(in the rows, 128 means zero)
Rotation paths and how fast each direction turns (degrees a step)
Each turn is a multiple of 5 degrees from 10 to 175, or 0.
Each row of a path follows its step; steps can be skipped.
Rotation 1:
step 3: [120 131 139 136 131 126 130 115 127 122 134 127 132 137 120 119 119 111
 126 141 130 131 128 123 137 135 118 139 118 129 135 124 125 121 124 135
 115 126 135 138 120 118 119 121 133 139 125 135 126 118 133 128 140 134
 127 130 140 141 135 117 124 115 144 119 140 135 124 132 122 128 120 127
 124 134 110 116 132 139]
step 20: [128 115 130 116 120 124 132 114 136 118 115 131 125 129 129 126 126 125
 139 117 131 119 134 144 129 126 130 129 116 121 133 131 125 120 134 136
 124 117 136 138 126 136 136 140 119 128 126 126 125 133 137 115 112 122
 131 150 126 123 135 126 143 118 131 137 126 109 129 143 133 129 132 130
 133 126 123 115 128 128]
step 22: [127 132 130 129 137 133 130 115 120 124 143 122 139 119 117 131 128 139
 123 131 127 132 116 123 118 135 121 141 134 117 125 139 133 135 131 121
 113 123 125 128 127 115 123 127 130 137 130 135 130 111 128 134 141 123
 113 133 139 119 119 134 127 132 115 108 126 121 132 126 130 132 135 131
 128 132 127 133 147 119]
step 24: [122 132 112 130 131 136 121 133 121 130 135 129 135 139 132 127 131 140
 132 118 121 117 131 127 119 136 132 117 135 138 119 118 122 126 129 133
 147 140 131 126 137 139 121 127 134 117 132 122 125 137 141 130 132 120
 124 146 138 137 135 120 121 126 130 129 128 145 121 115 117 135 123 132
 131 133 127 130 111 133]
step 26: [124 126 119 141 123 130 136 126 136 128 114 120 127 126 128 141 118 112
 119 142 133 145 121 131 153 116 120 138 128 131 129 125 124 135 130 134
 131 134 119 132 121 134 127 120 133 133 129 131 132 134 124 116 123 132
 139 120 132 136 124 125 122 145 137 133 129 135 135 133 126 129 132 130
 122 121 123 119 130 108]
step 28: [141 125 136 132 119 115 126 115 138 120 117 136 122 130 128 115 140 124
 137 136 129 134 141 126 130 138 138 138 130 133 128 130 131 138 123 130
 126 122 133 131 142 127 134 132 118 121 135 121 127 126 122 140 117 120
 111 133 124 111 138 137 119 120 127 133 136 127 139 131 138 116 114 129
 125 128 140 134 126 136]
step 39: [131 127 123 134 127 131 135 126 126 126 123 137 127 125 126 124 124 131
 131 131 119 114 127 123 137 136 126 129 123 121 140 115 137 124 123 131
 126 119 130 136 123 128 137 135 135 124 110 115 136 145 125 146 118 123
 110 118 123 136 134 136 124 121 130 117 122 118 114 139 140 142 138 142
 120 136 131 125 135 138]
step 43: [127 142 126 118 120 149 117 121 126 124 134 121 134 141 144 115 130 126
 137 129 128 136 123 134 128 111 124 112 124 119 130 122 125 134 129 123
 125 129 130 134 124 126 123 121 125 134 131 138 139 123 134 129 118 128
 132 141 136 134 138 119 128 128 138 129 131 118 130 142 112 116 136 121
 131 132 140 131 113 132]
step 46: [140 133 126 128 116 122 140 133 136 136 124 126 122 116 128 121 130 129
 132 130 122 132 136 130 138 117 125 119 115 146 140 126 120 134 136 135
 126 129 128 146 126 124 132 128 126 121 136 131 132 125 129 123 128 129
 126 129 135 120 133 130 136 136 136 146 129 106 112 129 127 139 124 115
 125 144 122 133 136 118]
Directions:
[128 129 132 128 130 128 126 127 129 128 127 128 125 128 129 126 129 126
 128 128 131 129 127 128 131 131 127 127 128 128 130 131 125 128 128 130
 128 130 128 132 125 130 126 124 130 130 125 127 129 128 129 128 128 125
 129 129 127 127 127 129 127 126 126 128 129 126 134 129 128 124 127 125
 129 125 126 127 124 128] : 45
[126 131 130 130 125 125 128 128 124 131 130 128 130 127 127 126 125 126
 127 126 128 127 129 129 125 130 131 128 128 128 130 126 128 129 130 131
 130 129 125 128 128 126 130 128 127 131 131 127 126 128 130 131 127 127
 129 126 130 127 131 131 129 129 128 129 124 130 128 132 129 128 127 127
 130 128 125 129 126 126] : 65
[128 129 128 128 129 125 130 130 127 128 127 127 126 129 127 126 127 129
 130 123 131 128 124 125 127 128 125 122 126 126 127 130 128 126 128 128
 130 129 130 128 131 127 129 129 129 130 129 128 130 127 125 128 125 128
 131 130 129 126 130 130 128 132 130 126 127 125 128 126 127 127 127 127
 127 129 124 127 132 129] : 10
[131 128 129 131 127 125 129 126 126 130 127 130 129 125 126 128 123 127
 130 129 124 126 129 129 127 129 127 130 126 130 128 130 130 128 124 127
 127 130 130 128 126 128 132 128 128 131 128 127 133 128 127 127 129 130
 129 132 126 129 127 127 125 128 129 128 131 126 130 129 127 128 130 130
 129 129 128 128 128 126] : 60
[126 131 126 126 129 126 125 128 125 125 128 130 129 129 125 126 129 131
 129 125 127 128 126 127 128 129 129 128 129 129 128 128 130 130 130 130
 128 126 127 129 130 132 129 125 128 130 128 127 127 126 131 127 128 129
 129 126 127 133 125 126 127 126 127 125 131 128 130 131 130 132 128 126
 127 131 128 128 131 127] : 40
[125 130 128 127 127 130 126 126 129 125 126 127 127 126 129 129 125 127
 128 129 127 129 125 129 129 126 130 129 125 132 129 127 128 126 127 123
 128 123 129 124 127 128 130 127 132 129 126 126 126 125 127 128 124 126
 128 128 128 129 131 127 130 128 129 128 128 128 128 128 128 127 126 131
 127 128 123 129 127 126] : 60
